128 stands for zero in the data rows.
Here is a table of points, one per row:
[140 140 127 130 157 114  82 123  94 140 108 146 126 126 141 132 127 106 129 131 134 140  65 142 164 104  89 171 169 109 144 131]
[125 137 138 111 109 141 170 141 114  69 148 152 145 110 123 120 147 148 126 120 153 114 113 113  66 126 122 185 132 116 157 115]
[122 134 136 113 112 116 140 144 139 117  85 125 117 166 172 114 148 192 152 151 137 129 139  83 140 145 105  91 121 147  48  99]
[146 128 128 129 101  81 118 111 132 112 114 169 126 167 166 111 115 152  92 171 104 105 104 111  83 155 161 128 139 128 134 128]
[126 119 110 132 179 126 145 110 145 144 132 119 120  99 189 143  90 152 126 148 134 145 123  92 118 135  90 111 122  99 101 147]
[131 123 121  96 193 144 133 126  98 154 128 129 117 116 132 151 139 104 145 112 126 140 121 109 164 115 121 127 133 132 109 155]
[132 124 152 160 125 171 100 132  77 156 148 158  81 119 114 164 131 114 165 110 123 109 128  85  81 135 136 122 174 130  68 143]
[129 137  81 138  96 159 166 106 121 115 118 101 131 103 119 139 166 113 107  94 124 108 115 153 170 163 168 114 145 129 121 106]
[115 159 150 140  86 125 135 129  83 153 113 152 174 182 118 150 106 143 147 106 105  87 123 117 137 112 129 195 122 100 101 131]
[134 105 121 130 183 106 129 145 141 114 133 133 108 101 103 127 121 103 162 142 150 135 105 134 152 120 130  95 115 157 112 162]
[119 164 114  92 130 100  78  72 124 162 110 113 135  98 179 104 152 138 129 136 151 112 166 172 122 148  75 168  97 130 130  93]
[111 111  97 117  99 151 149 136 138 127 115 120 119 109 136 125  58 129 154 132 146 115 141 169 172 128 127 163  98 138 123 140]
[166 117 115 113 141 101 117 147 137 144 114  90 139 182 157 102 117 133 100 143 106  86 123 125 103 150 182  90 127 115 192 136]
[158 134 128 138  78 122 119 105 136 143 129 160  95  93 137  96 138 125  91 142 139 116 138 136 198 123 105  84 152 145 101 108]
[127 105 171 133 110 119 111 140 168  79 110 114 129 118 118  92 140 152 129 100 117  96 101 167 150 156 144 100 150 153 106 143]
[ 92 134 101 132  60 121 114 102 124 134 135 141 143  88 136 134 132 159 106 140 120 132 167 145 140 106 131 164 135 109 154 128]
[155 157 157 160 133 116 186 130 129 149  69 119 152 182 131 114 112 135 115 109 121 148 134 115  70 145 107 135 103  98 134  99]
[107 131 138 119 139 137 121 131 161  91 128 134 117 165 151 141 165 102 159 103 109 176 160  62 147 128 163  85 142  97 144 133]
[104 126 184 166 166  91 168 147 121 126  88 182 118 131 111 126  98 155 147 132 127 128 160  98 135 108 135 159  96 114 121 113]
[103 117 119 152 114 159 164 128 136 112  98 115 124 176 119 139 126  74 109 175 100 149  91 137 165 107 102 174 132 136 109 142]
[122 110  67 102 141 109 135 156 148 180 103 119 123 153 136 136 124 154 159 101 148 165 149 108 126 126 125 125  80 140 108 165]
[121 111 100 117 130 136 147 143 108 147 137 137 121 103 125 124 178 105 137  98 139 123 113 166 135 119 167  96 172 116 140 112]
[ 86 128  68 117 144 150 139 134 144 144 112 157 120 101  88 133 143 140 123  44 140 159 131 152 129 161 164 149 119 140 143 131]
[156 133 145 125  94 146  88 112 170 164 153 134 166 171  99 120  92 129 155  79 143 100 172 148 170 146  81 124 117  84  57  87]
[131 138 153 144  81 142 118 168 110 100 136 147 138 110 126 145  73 147  95 143 145 115 148 128  96 117 119 125  84 146 179 149]
[136 133 110 119  91 127 143 138 118 123 146 121 141 132 132 136 136 131 112  75 140 138 141 136  84 113 141 135 163 128 181 104]
[124 122  85  99 145 122 136 127 131 126 110 101 134 104 122 133 111 121 144 132 158 138 142 165 173 123 134 105 110 120 164 158]
[141 124 148 143 165 124  93 100 157 111 167 112 149 182 119  86 155 129 128 102  94  99 109 151  72 143 145  92 102 190 160  93]
[152 161 117  92 105 120 128 131 142 136 119 112 128 166 115 186  94 118 173  98 108 147 111 127 129 119 201 101 134 130 172 112]
[179  93 113 138 207 106 122 147 138 121 123 103 122 123 115  92 159 120 126 159 100 125 111 106 139 117 119 123 169 134 110 100]
[115 108 124 134 120 128 156 113 146 114 154 101 161 124  93 121 140 133  91 132  66 126 140 169 163 119  83 116 152 140  98 170]
[146 111 155 148  81 158  98 143  88 104 164  96 125  58 157 115 179 125 120 135 108 136 125 117 112 140 106 164 142 116 117 133]
[158 131 124 135  68 148 120  95 100 127 101  91 141 128 181 116 143 140 184 155 137 108 149  70  90 101 141 152 111 125 127 142]
[105 185 138 105  77 118 144 148 106 182 134 155 113 118  80  88 107  73 157 158  78 160 131 191 117 157 125 145  94 156 136 142]
[126 100 168 115  95 122 141 145 139  95 131 127 123 135 117 154 123 121 104 128 118  81 139 150 101 141 158 145 141 141 180 112]
[113  95 136 129 132 121  92 135 136 115 124 110 113 179 144 137 173 132 187 135 120 105 123 154 173  95  94 132 136  98  71 175]
[147 121 114  98 119 151 120  89 119  93 128 161  89 136 127 165 121 124 131 128 121 157 118 156 168 118  72 163 141 126 127 142]
[135  99 102 136 130 150 148  98 126 132 129 149 149 121 119 125 130  68 135 205 103 105 123 163 119 113 137 128  85 150 109 140]
[125 129 144 141 163 116 120 178 144 168 138 131 139 120 113 119 135  91 129  93 133 158 123 111 105 132 157  71 128 116 141 147]
[115  96 122 163 124 160 123 181 168 150 149 176 114 131 115 125  93 118 122 139 128 128  77  83 171 165 128 121  93 166  89  77]
[130 129 130 168 181 123 123 152 159  94 103  89  84 101 111 114  96  83 152 166 137 111 144 151 131 128 147 201 112  98  89 135]
[138 116 176 100 117 128 116  90  88 150 128  78 121 162 106 130 158 115 135 113 134 169 184 116 129 151 158  80 147 146 141 113]
[125 153 157 155 138 101  80  91 138 107 147 130 124 172 101 118  99 180  86 119 160 103 133 139 186 108 125 124 121 110  74 170]
[121 118 134 127  99 108 127 128 126  95 139 133 140 125 140 145 130 163  81 144 104 103 119 160  99 137 151 148 114 112 160 161]
[127  94 151 158 138  98 103 113 162 145 118 131 125 144 141 137  72 138  78 157 120 163 152 148 151 127 132 130 111 113  75 126]
[124 139 125 118 107 124 107 112 160  98 122  92 114 123 145 126 118 120 144 145 154 130 133 152 100 117 180 105  86 153 194 144]
[149 131 123 113 166  83 131 137 127 133 135 137 139 150 147 114 106 136 157  91 107 166 149  97 168 107 134 112 130 138  90 132]
[123 138 120 149 141  90 120 120 123 129 137 144 146 159 162 142 120 171 146 148 138 107 132  84  93 102 134 135 103 127 110 106]
[137  98 165 156 151 108 141 113 108 143 126 105 139 156 128 174 149 127 147 107 114 122 140  71 111 144 117 135 115 149 109 101]
[118 109 151 180  80 162 136 159 122 114 156 165 105 116 132 119  95 146  77 153 157 118 113 114 100 122  98 138 103 129 148 142]
[102 100 175 143 117 139 128  93 130 114 130 123 125  72 101 159 159 134 107  89 122 104 155 148 144 139 160 126 139 111 182 141]
[ 64 116 158 160 145 145  91 144 113  98 113 127 129 157 134 136  61 135 138 176 132 139 131 178 150 146 145  87 110 120 133 122]
[129 112  75 131 105 165  93 115 154  99 137 137 137 108 113 110 145 133 116 132 121 149 133 148 115 133  59 144 159 125 134 131]
[160 126 130 111 150 141 139 159 122 160 139 129  98  67 122 145 125 109 147 123 158 167 122  99 116 118  98 105 135 143  85 140]
[135 149  89 130 180 102 130  85 100 165 123 108  92 139 146 129  95  82 137 152 116 136 153 113 157 177 113  76 141 134 148 133]
[117 102 147 140 165 157 120 145 110 128 143 182 139 112 126 134 135 139 123  92 144 175 107  67 105 117 113 150 149 124 149  91]
[118 145 154 114 146 142 169 154 150 101 177 116 117 158 125 154 128 111 148  99 136 120 130  93 105 122 161  92 119 133  87 152]
[122 136 182 119 163 198 139  95 112  97 115 150 130 103 147 107 107  87 162 131 146 211  96 122 113 100 123 149  96 136 115 139]
[115 140 166 108 135 108 141 154 150 125 140 127 132 129 129 128 156 110 141 115 126 107 140 116 143 134 192  62 131 112 112 142]
[128 134 127 135 109 116 125  75 113 146 175  79 140 122 138 111 140 170 101 100 124 106 119 196 122 140 131  94 122 124 111 170]
[135 128  84 111 151 167 123 141 125  96 142 158 111  95 113 125 175 133 123 192 119 120 131 112 151 104 137 111 154 104 101 121]
[152 121  81 151  62  90 129 152 118 180  84  66 146 127 124  92 160 144 120 146 142 167  98 110 165 166 105 127 143  88 171 117]
[139 148 119  99  94 118 125 146 105  94 124 124 148 125 143 125 113 156 104 162 141 103 134 150 105 106 123 135 145 128 169 120]
[121 135 135 124 191 125 148 147 146 142 121 154 113 123 127 112 146 107 134 113 116 138 140 139 156 105 149  76 101 127 119 151]
[151 160 127 123 170 145 128 114  80 133 132 145 119 131 146 134 165 126 114 159 110 144 125  91  99  76 129 123 161 141 140  73]
[135 158 132 101 155 169 182 115 111 179 142 115 108 120 129 141  65 109 166 118 151 145 118 125 112 100 171 129  92 122 167 123]
[122 127  73 147 162 104 155 154 142 145 134 134 125  96 105 101 121 136 139 128 127 134  92 179 146 114  88 148 146 125 107 111]
[143 114 122  82 103 151 154 124 108 133 129 110 131  88 139 120 135 124 121 190 165 148 108 174 117 133 109 107 131 109 132 126]
[134 148 174 126 107 123 143 170 117  85 153 103 135 147 100 148 150 134  78 116  83  96 143 122  98 146 176 139 133 161 116 110]
[110 142 142 145 100 147 113  75 164 150 111 112 100 103  89 123 178 102 130  78 164  96 128 114  89 138 134 133 182 144 145 137]
[128 167  88 109 181 194 109 142 170 128 122  33 108 116 160 150 169 134 132 133 145  74  98 167 105 144  90 104 104  99 147 130]
[129  95 155 153  78 136 121 130 115  99  92 155 146 136 130  89 140 144 114 125 114 115 132 161 177 128 117 121 160 105 153 106]
[ 80 134 153 153 156 127 134 103 148 171 149 131 130  93  83 116 130 108 143 119 133 150 123 103 178 113 129  89 124 138 141 156]
[119 138 136 108 143 135 105 132 111 126 132 127 140 127 139 168 117 171 130 129 150 193 156 102  77 106  92 171  95 141 115  98]
[116 124 129 123 142 168 142  98 142  45 139 131 108  96 122 103 129  90 144 185 118 160 129 110 134 157 113 137 158 123 151  97]
[132 122  67 175 151 170 101 113 146 166 129 128 153 146  93 102  79 186 106 116 116 147 138  77 104 157 136 150 108 116 100 117]
[115 121 104 134 122 114 109 150 116 127 204 149  65 114  93  90 149 109 124 154 141 118 126 140 155 137 106 162 148 119 154 124]
[114 101 102 134 135 123 177 118 106 179 109 112 155 145 161 116  88 136 127 146 116 101 146  85 141  96  97 167 135 157 119 128]
[133 115 106 123 107 115 109 155 132  79 137 136 127 120 136 128  95 141  92 158 136 105 114 160 133 130 124 124 134 143 176 136]
These points spread out most along one direction. Take the direction at right angles to it along which they spread out most. Go by this last direction. Where along it does each point below lie, from 0 to 99? The average is 50, and the first point in the table lies past the average. One standard deviation of the points above along it is 16.
[158 124 139  86 155 102 116 106 112 159 108 177 126 127 119 156 117 119 154 184  78  76 120 158 145 125 106 154 127 135 116 104] : 62
[129 127 163 142 146 118 123 136 131 131 139 123 137 139 136 111 155 122 113 133 137 105 138  55  76 142 110 101 149 156  93 130] : 29
[132 123 119 159 112  99 125  70 104 126 111 145 135 122 149 131 135 124 131 137 176  94 101 116  98 114 104 181 163 113 113 132] : 55
[131 144 139 102 151 101 123 126 124 121 120 141 124 120 133 143 132 130 111 179 142 115  92 169 173 121 124 117 108  97 110 157] : 70
[126 134  60  97 139 116 138 136 103 142 127 106 162 128 116 135 160 127 138  66 128 134 141 103 133 132 138 157 173 134 152 116] : 43
[142 129 111 139 105 156 116 135 132  89 103 131 140 118 143 175 124 122 130  95 103 120 122 168 114 105 139 115  86 163 209 134] : 38
[134 143 151 120 112 120 151 139 132 109 129 134 135 132 138 111 119 140 124 103 122 113 147 146  54 128 164 123 120 149 169 104] : 18
[124 155 130 138 144 132 130 147 131 124 141 146 130 145 141 166 113 111 153 128 145 112 147  51 102 146 135 113  90 106 117 142] : 27
[118 107 117  87 115 127 152 147 156 139 144 117 156 133 117 125 131 144 148  50 149 126 138 152 128 157 128 105 121 116 149 146] : 41
[118 144 164 135 150 105 121 131 118 117 102 111 162 120  98 134 129 132 116  55 131 130 132 151 168 128 130 119 144 145  63 179] : 52
[124 154 137 120 113  82 122 136 142 189 144 104 149 147 146 126  86 159 101 144  96 135 104  85 107 154 130 164 140 126 107 103] : 35
[145 161 194  96  68 109  94 128 128 110 105 167 130 181 123 131 148 111  59 115 125 174 125 162 120 119 161 139 126 142 134 111] : 31
[132 116  67 119 100  97 145 141 138 152 135 154 120 112 113 134 188 108 130 132 151 140 119 112 130 104  91 174 149 122 158 103] : 64
